M =
[[ 45  -6 -15   0  -5  -5  11  -2  -2  12   3 -28   3  -7  -9]
 [ 29  -2  -7   0  -4  -3   7  -1  -1   7   2 -21   1  -5  -6]
 [ 17 -14  16  -1  -5   3   8   2   1   2   1  -3   3  -2   5]
 [-21   9 -15   0   8  -4 -10  -2  -2  -2  -2   4  -3   3  -8]
 [ 17 -14  17  -1  -5   4   9   2   1   1   1  -2   3  -2   6]
 [-14   1   3   0   2   1  -3   1   1  -3  -1  10  -1   2   3]
 [  4   0  -2   0  -1   0   1   0   0   1   0  -2   0  -1  -1]
 [ -2   0   0   0   1   0  -1   0   0  -1   0   2   0   0   1]
 [-21   8  17   0   8   4 -10   2   2  -3  -2  15  -3   4   7]
 [  3   0  -1   0   0   0   0   0   0   0   0  -1   0   0  -1]
 [-14   1   3   0   2   2  -3   1   1  -3  -1  10   0   2   3]
 [ 42  -3 -10   0  -5  -5  10  -2  -2  11   3 -28   2  -7  -9]]
The entry in the top-left corner is 45
The 2nd entry on the main diagonal: -2
The fifth-last entry, reading row by row: 3
The last entry, reading row by row is -9
The third largest entry?
A: 29
The second entry on the diagonal from the top-right corner: -5
The bottom entry of the column that holds the largest entry: 42
The largest entry in the last column?
A: 7
The top-right entry -> -9
The 2nd entry from the end, reading row by row?
A: -7
The entry directly below 16 -> -15
The fifth entry in reading order: -5
The smallest entry in the first row -> -28
The 3rd entry on the main diagonal -> 16
The third-last entry, reading row by row -> 2
The smallest entry in the last row?
A: -28

grid =
array([  73.93,   80.12, -142.74,   81.42,   75.44,   74.94,  160.08,
        -14.38,   80.78,  157.77])
Give the third smallest entry.
Answer: 73.93
The 3rd largest entry is 81.42
Give the third entry from the right.
Answer: -14.38
Give the entry just right of 75.44.
Answer: 74.94
Give the 2nd entry from the right.
Answer: 80.78
The last entry -> 157.77
Give the second entry.
Answer: 80.12
Give the fourth entry from the end.
Answer: 160.08

[ 0.04  0.16  0.12 -0.12  0.08 -0.18]
The first entry: 0.04
Report the third entry from the left.
A: 0.12
Report the third-last entry.
A: -0.12
The entry just right of 0.04: 0.16

0,4,4,-3,-6,1,6,2,6,-1,-2,0,-2,-6
-1,-1,-2,-2,-2,-1,-2,-1,-2,-3,-2,-1,-1,-2
8,7,4,6,8,6,5,9,2,2,5,9,7,8
6,3,1,4,8,4,1,6,-2,0,3,7,6,7
15,22,-5,-21,-12,5,11,27,-8,-43,-22,25,3,-13
Indices start at 1.
The entry at row 2, column 1 -> -1
Give the entry in row 3 and column 1.
Answer: 8
Give the entry in the bottom-left corner.
Answer: 15
Give the entry at row 1, column 3.
Answer: 4
The entry directly above the largest entry is 6
Give the entry in row 1 and column 2.
Answer: 4
Give the top-left entry.
Answer: 0
Give the entry in the top-right corner.
Answer: -6
Give the entry just left of the largest entry.
Answer: 11
Give the bottom-right entry.
Answer: -13
The minimum: -43
The bottom entry of the column that holds the largest entry -> 27
The entry at row 2, column 3 is -2
Give the entry at row 3, column 2.
Answer: 7
The entry in row 3 and column 3: 4
Give the entry just right of the largest entry.
Answer: -8

Questions about the array below. Indices start at 1.
1) Find the entry in the bottom-left corner.
2) Find the entry in row 2 and column 2.
3) Find the entry at row 3, column 1.
4) Find the minimum.
5) Find the entry at row 1, column 3.
6) Find the entry just left of the smallest entry.
7) Find the top-right entry.
-0.05,-0.09,-0.05,0.00,-0.12,-0.11,-0.05,0.02,-0.02
0.00,-0.02,0.09,0.10,0.11,-0.01,-0.10,0.02,-0.17
-0.18,-0.03,-0.06,-0.04,-0.08,0.24,0.01,0.10,0.10
0.02,0.11,0.09,0.07,0.04,0.07,-0.15,-0.10,0.02
-0.28,0.12,0.20,-0.02,-0.01,0.00,0.04,0.16,-0.15
0.01,0.12,0.05,-0.05,-0.06,0.12,0.05,0.19,0.08
0.09,0.10,-0.01,0.02,0.18,-0.18,-0.07,-0.24,-0.12
0.21,0.12,0.01,0.25,0.16,-0.15,-0.15,-0.12,0.00
0.11,0.14,0.21,0.14,0.22,-0.09,0.04,0.17,-0.29
0.14,0.07,0.02,-0.08,0.03,0.01,-0.07,0.03,0.18
1) 0.14
2) -0.02
3) -0.18
4) -0.29
5) -0.05
6) 0.17
7) -0.02

Read these off the table that follows. Rows and columns are numbered from 1.
1) What is the entry at row 3, column 3?
2) What is the top-left entry?
3) What is the entry in row 1 and column 3?
4) What is the maximum?
5) What is the entry just right of 14?
6) What is the entry in the top-right corner?
7) What is the bottom-left entry?
8) What is the entry at row 1, column 2?
[[ 15 -14   6 -19 -14 -45   7  -3 -21  -5  11  33]
 [ 17 -53 -16  -4 -19 -14  -7   6   2 -13  13  -2]
 [ 19  -1 -14   4 -14  -3 -27  -1 -11  -8  18  -4]
 [  0  -7  18 -12   1  20  -8  10 -13   0  23  -3]
 [ 40  -4   7   5 -39 -18   9  -5 -19 -13  -8   8]
 [  5  -7   2   0  -6 -11  34   2 -22   8   2  -3]
 [  2 -34  12  -2 -23  10  -1   1  25   9  -8  -8]
 [  2   2   0  12  -3 -32 -38   4 -11  -4  -2  -4]
 [-11   2  19  -3  26 -16   4  -2  -6 -29 -14   9]
 [-11 -10 -10  20  19 -12  18 -18  -5 -16  -5 -25]
 [ 27 -14  15  20 -25 -15  28 -10 -26 -18  -8  -4]
 [ 25 -12   3  -5 -14 -11 -17  14  -3 -29 -13  12]
 [  6  -1   9   2  -5 -23  29  -4  -2  -9 -27  11]]
1) -14
2) 15
3) 6
4) 40
5) -3
6) 33
7) 6
8) -14
